In the rows, 128 means zero.
The rows of T fall into several groups, and each row is roughly a mix of its group's hidden directions.
T (147 x 10):
array([[110, 143, 132,  57, 128, 126, 108, 129, 171, 160],
       [136, 149, 142, 100,  60, 106, 110, 146,  92, 146],
       [137, 127,  43, 105, 131, 108, 111, 136, 114, 138],
       [143, 101, 120, 126, 107, 140, 119, 183,  89, 180],
       [176, 150, 118, 138, 130, 178, 115, 146, 157,  83],
       [109, 180, 138, 173, 113,  97, 127,  96, 107, 161],
       [165,  80, 174, 117, 109, 139, 127, 158, 158, 101],
       [171, 116, 146, 140, 145, 197, 120, 120, 162, 124],
       [195, 115,  85, 113, 152, 116, 131, 152, 149, 110],
       [165, 105, 129, 164,  80, 156, 135, 132,  78, 126],
       [155, 125, 108, 125, 160, 180, 121,  89, 176, 140],
       [165, 188, 119, 114, 168, 140, 123, 132, 130, 171],
       [132, 140, 113, 136, 210, 130, 139,  88, 121, 128],
       [ 93, 103, 103,  94,  89,  78, 104, 104, 129, 137],
       [149,  99, 138, 119,  96, 100, 126, 162,  69, 160],
       [145, 164, 127, 124, 173,  99,  94,  93,  86, 112],
       [119, 185, 152, 174, 164, 125,  93, 138, 113, 122],
       [ 89, 105, 114, 138,  79,  78, 107, 128, 118,  94],
       [163,  87,  93, 105, 165, 157, 111, 160, 136, 102],
       [129, 162, 118,  59, 130, 127,  90, 114, 160, 137],
       [134, 179, 137, 160, 160,  95, 120,  88, 105, 158],
       [177, 107, 152, 153, 134, 111,  71, 107, 100, 131],
       [135,  93, 128, 157,  64, 141,  95, 158, 128, 151],
       [154, 144, 158, 191, 159, 105, 124, 161, 114, 111],
       [144, 124,  67, 114, 106, 157, 162, 143, 164, 102],
       [ 89, 131, 123, 156, 194,  84, 134, 120, 139, 127],
       [136, 121, 166, 116,  65, 154,  95, 153, 156, 125],
       [155, 164, 146, 123, 160, 151, 149,  90, 128,  72],
       [139, 131, 170, 132,  76, 153, 161, 127, 159,  88],
       [154,  90, 107, 126, 112, 148, 154, 120, 120, 197],
       [ 88, 129, 186, 142,  88, 143,  99, 102, 109, 136],
       [140, 134, 101, 136, 150,  80, 190, 146, 146, 153],
       [153, 171, 169, 136, 107, 157,  83, 136,  92, 129],
       [150, 162, 113,  78, 140,  90, 118,  77, 143, 136],
       [128,  76, 142, 167, 122, 149, 156,  74, 134, 144],
       [132, 156, 197, 157, 140,  99,  98, 115, 145, 116],
       [161, 136,  95, 166, 112, 129, 141,  61, 135, 114],
       [165, 117, 117, 140,  66, 171, 134, 147, 129,  96],
       [152, 116,  86, 180, 176, 124, 143, 104, 105, 118],
       [123, 148, 148, 116, 110, 146, 172, 165, 166,  78],
       [112, 112,  95, 128, 113, 166, 117, 177, 137, 183],
       [175, 125, 152, 151, 139, 104,  93,  71, 148, 131],
       [128, 110, 167, 184, 180, 106, 120, 148, 138, 138],
       [162, 106, 171, 133, 143, 135, 184, 121, 102,  93],
       [132, 114, 139, 136, 124, 159, 118, 194,  98, 175],
       [125, 194, 147, 116, 170, 104,  88, 121, 119, 134],
       [111, 125, 117, 145, 188, 167, 149, 110, 168, 102],
       [123, 130, 137, 110,  77, 124, 165, 179, 113,  87],
       [138,  78, 163, 152, 140, 166, 176, 104, 123, 127],
       [137, 162, 120, 122,  82, 145,  86, 146, 124,  73],
       [123, 127, 115,  75,  74, 113, 109, 116,  96,  93],
       [123, 140,  94,  87, 143, 103, 108,  70, 101, 153],
       [158, 117,  84,  90, 155,  84, 163, 145, 142, 125],
       [171, 115, 139, 188, 167, 107, 109, 106, 121, 143],
       [155, 157,  93, 156, 147, 130, 158,  69, 153, 133],
       [117,  62, 128, 152, 113, 165, 152, 106, 137, 162],
       [111, 153, 180, 137, 125, 105, 162,  78, 132, 160],
       [125, 153, 108, 134, 129, 118, 198, 165, 165, 120],
       [141, 161, 168,  93, 100, 124,  93,  80, 149, 134],
       [ 93, 153, 124, 154, 124, 129, 114, 187, 128,  77],
       [148, 178, 122, 165, 153, 167, 117, 175, 131, 137],
       [ 65, 134, 136, 129, 158, 160, 103, 130,  85, 107],
       [174, 167, 131, 159, 130, 118, 121,  66, 142, 137],
       [143, 114,  92,  91,  96, 110, 148,  83, 167, 150],
       [150, 188, 118, 135, 156, 107, 155, 155,  92, 155],
       [130, 157, 171, 157, 124, 140, 119, 183, 108, 169],
       [104, 130, 119, 144, 148,  86,  58, 151, 114, 140],
       [160,  97, 124,  99, 135, 182, 154, 144, 138, 173],
       [132, 105, 157, 118,  59, 147, 150, 124, 149, 164],
       [146, 151, 166, 158, 134, 139,  84, 146,  74, 110],
       [ 92,  61, 151, 119, 106, 143, 128, 115, 145,  92],
       [168, 122, 152, 138, 180, 144, 169, 149, 160, 105],
       [101, 155, 142, 164, 131, 110, 115, 133, 134,  55],
       [113, 156, 131, 140, 125,  90, 139, 130, 127,  50],
       [121,  97, 176, 106,  92, 141, 157, 158, 163, 102],
       [ 98, 179, 135, 100, 154,  75, 102, 123, 109, 132],
       [144, 116, 112, 173,  91, 102, 145,  83,  91, 149],
       [140, 126, 106, 184, 121,  93, 138,  97,  76, 121],
       [ 94, 140,  96,  94, 136, 150,  88, 127, 176, 158],
       [ 79, 111, 105, 141, 100, 101,  83, 110, 129, 168],
       [155, 131, 155, 112,  78, 160, 145, 158,  93,  93],
       [136, 179, 109, 153, 138, 114, 128, 173, 117,  76],
       [131, 118,  84, 105,  88, 114, 167, 143, 132, 181],
       [136, 125, 130,  76, 135, 175, 105, 129, 176, 159],
       [103,  98, 128, 185, 162, 103, 160, 110, 128, 159],
       [135, 131, 183, 105,  60, 139, 122, 146, 119, 122],
       [148, 135, 146,  67, 123, 186, 125, 133, 158, 137],
       [ 95,  75, 130, 113,  93, 145, 112, 182, 121, 123],
       [104, 161, 188, 131, 126, 162, 116,  83, 120, 112],
       [109, 130, 180,  77, 146, 146, 104, 144, 152, 162],
       [129,  57, 121, 110,  99, 171, 135, 128, 152, 145],
       [101, 159, 110, 126, 111, 106, 103, 174, 136,  71],
       [ 81, 141, 177,  98, 116, 134, 169,  93, 141, 132],
       [145, 127, 120, 116,  62, 110,  98, 127,  84, 156],
       [140, 177, 136,  97, 141,  75, 129, 150,  93, 107],
       [132, 130, 178, 178, 138, 139, 118, 160,  96,  89],
       [123, 132, 127, 161, 179,  94, 127,  78,  97, 151],
       [ 87,  66, 159, 107, 128, 150, 114,  97, 147, 129],
       [116, 118,  78, 135, 129, 119,  89, 101,  94, 178],
       [113, 125, 101, 183, 153,  83, 162, 107, 107, 113],
       [163,  96, 163, 158, 151, 125,  71, 132, 101, 130],
       [108,  87, 115, 158, 102, 122, 106, 191, 121, 151],
       [172, 130, 135, 189, 173, 135, 112, 104, 122, 142],
       [110, 107, 134, 137,  79, 162,  88, 171, 124,  97],
       [143, 139, 172, 189, 171, 128, 116, 144, 133, 152],
       [184, 129, 109, 159, 139, 142,  96,  91,  87, 124],
       [178, 160, 104, 145, 163, 147, 162, 139, 164, 111],
       [150,  97, 165, 114, 118, 117,  61, 119, 103, 105],
       [ 85,  94, 150,  98, 121,  97,  92, 123,  81, 128],
       [ 78,  97, 119,  93, 116, 166,  87, 124, 102, 117],
       [168, 107,  99, 140, 106, 151, 154, 153, 113, 186],
       [117, 127, 146, 159,  86,  80, 126, 146,  76, 114],
       [ 87, 113, 165, 105, 118, 163,  84,  98, 100, 117],
       [ 97, 116,  89, 181, 108, 157, 128, 154, 138, 165],
       [102, 155, 136, 155,  99, 117, 191, 156, 159, 136],
       [151,  93, 136, 170, 166,  79, 109,  98, 126, 112],
       [120, 140,  55, 143, 137, 109, 161, 155, 135, 157],
       [139,  96, 142,  74, 120, 106, 119, 121,  97, 182],
       [114,  85, 156, 161,  83, 134, 115, 171, 127, 158],
       [171,  95, 112, 149, 152, 150,  86, 113,  82, 116],
       [102,  90, 126, 113, 104, 115, 149, 100, 155,  66],
       [ 96,  73, 145, 115, 153, 163, 165, 155, 148, 134],
       [103, 142, 171, 102,  90, 134, 118, 186, 122, 152],
       [126, 108, 109, 133, 125, 131,  67, 117, 154, 188],
       [140, 132, 128, 143, 102,  49, 124, 112,  93, 116],
       [135, 154, 108,  87, 147, 148, 107, 104, 193, 118],
       [ 94, 164,  94,  93,  95, 131, 180, 127, 145, 124],
       [ 73, 168, 140, 126, 142, 155, 165, 161, 146, 107],
       [137, 181, 136, 150, 125, 180, 121, 155,  85, 134],
       [150, 101,  64, 115, 149, 108, 158, 142, 146, 163],
       [165, 136, 117,  98, 105, 175,  94,  94, 163, 143],
       [103, 108, 122, 119,  82, 108, 155, 193, 112, 128],
       [116, 153, 148, 153, 140, 133, 165, 156, 171, 182],
       [165, 143, 160,  84, 169, 141, 147, 145, 101, 160],
       [165, 136, 109, 142, 150, 108, 188, 159, 166, 130],
       [117,  97,  98,  96, 137, 136, 155,  96, 191, 133],
       [126, 112, 100, 126, 166, 186, 153, 121, 173, 146],
       [196, 141, 129, 129, 145, 114, 160, 147, 167, 102],
       [116, 133, 150, 131,  86,  85, 159, 149,  73, 111],
       [ 92,  91, 110, 133,  85, 115, 132, 122, 152,  72],
       [152, 155,  80, 127, 147, 146, 163, 165, 160,  97],
       [113, 118,  90, 139, 120, 129,  64, 111,  84, 154],
       [163, 152,  76, 154, 174, 106, 153, 133, 133, 148],
       [136,  94, 134,  75, 118,  99, 183, 109, 116, 107],
       [123, 110, 123, 165,  69,  96,  91, 116, 134, 161],
       [105, 118, 140, 182, 176, 109,  90, 115, 157, 135],
       [ 93, 127, 115, 102, 112, 118,  79,  85,  85, 146]])

Here is one row from each group, named. Which group is each of the other rows in?
[ 89, 101, 124, 101, 113, 148, 126, 158, 162,  72] => D
[131,  95,  87,  71, 108, 175, 125, 119, 139, 132] => E
[141, 158, 155,  91, 164, 151, 116,  77, 162, 131] => P
[105, 141,  86, 105, 155, 102, 149,  84, 114, 172] => M

[104,  92, 173, 112,  95, 147, 157, 107, 159, 159] => M
[127, 111, 151, 133, 100, 135,  69,  82, 102, 157] => M
[117, 186, 170, 148, 145, 131, 117, 105, 135,  80] => E
[109,  86, 147,  92, 119,  95, 128, 118, 189, 138] => E
[165, 146, 126, 175, 185, 101, 156, 137, 130, 141] => M
[127, 115, 191, 140, 117, 151, 180, 147, 106, 108] => P
[128, 129, 108, 144, 210, 150, 149, 121, 138, 109] => P
[124, 177,  93, 138, 137,  80, 154, 120, 104, 165] => D
[182,  94, 112,  85,  96, 135, 128, 138, 121, 166] => D
[125, 177,  87, 135, 115,  77, 143, 161, 101, 130] => D
[168, 116, 164, 124, 108, 130,  62, 123,  96, 131] => E
[105,  99, 165, 110,  75, 159, 122, 157, 145,  97] => M
